x =
[[-29 -31   5 -10  17 -11 -17  25  15  -7  11 -20 -14 -20  11]
 [-13 -18   0 -14   8  -5 -27  31  29 -11  19 -16 -34 -19  17]
 [ 29  17 -12 -19 -16  13 -44  37  57 -18  34  -2 -74 -12  27]
 [ 22  11 -10 -19 -12  10 -43  37  54 -18  33  -5 -70 -14  27]
 [-24 -27   4 -12  14  -9 -21  27  20  -8  14 -19 -21 -20  13]
 [ -5 -12  -2 -15   4  -2 -31  33  35 -13  22 -14 -43 -18  19]
 [-19 -23   2 -13  12  -7 -24  29  24  -9  16 -18 -27 -20  15]
 [ 13   4  -7 -18  -7   6 -40  36  49 -16  30  -8 -62 -16  24]
 [-31 -32   6 -10  18 -12 -16  24  13  -6   9 -20 -12 -20  10]
 [ 34  22 -13 -18 -19  15 -43  35  57 -18  34   1 -75 -10  27]
 [-27 -29   5 -11  16 -11 -19  26  18  -7  12 -20 -17 -20  12]
 [  4  -5  -5 -17  -1   2 -35  35  42 -15  26 -11 -52 -17  22]]
Indices start at 0.
The entry at row 2, column 2 is -12
Report the bottom-left entry.
A: 4
The entry in row 0 and column 2 is 5
Report the entry directly above the smallest entry.
A: -12
Report the entry at row 0, column 0.
A: -29
The bottom-right entry is 22
The minimum: -75
Report the entry directly below the smallest entry.
A: -17
Report the entry at row 2, column 0.
A: 29
The entry just right of -70 is -14
The entry in row 1 and column 0: -13
Report the entry at row 0, column 1.
A: -31
Report the entry just left of -62.
A: -8
Report the entry just right of the smallest entry.
A: -10
The entry in the top-right corner -> 11
The entry at row 2, column 1 -> 17
Report the bottom entry of the column that holds the smallest entry.
A: -52
Report the entry just left of the smallest entry.
A: 1
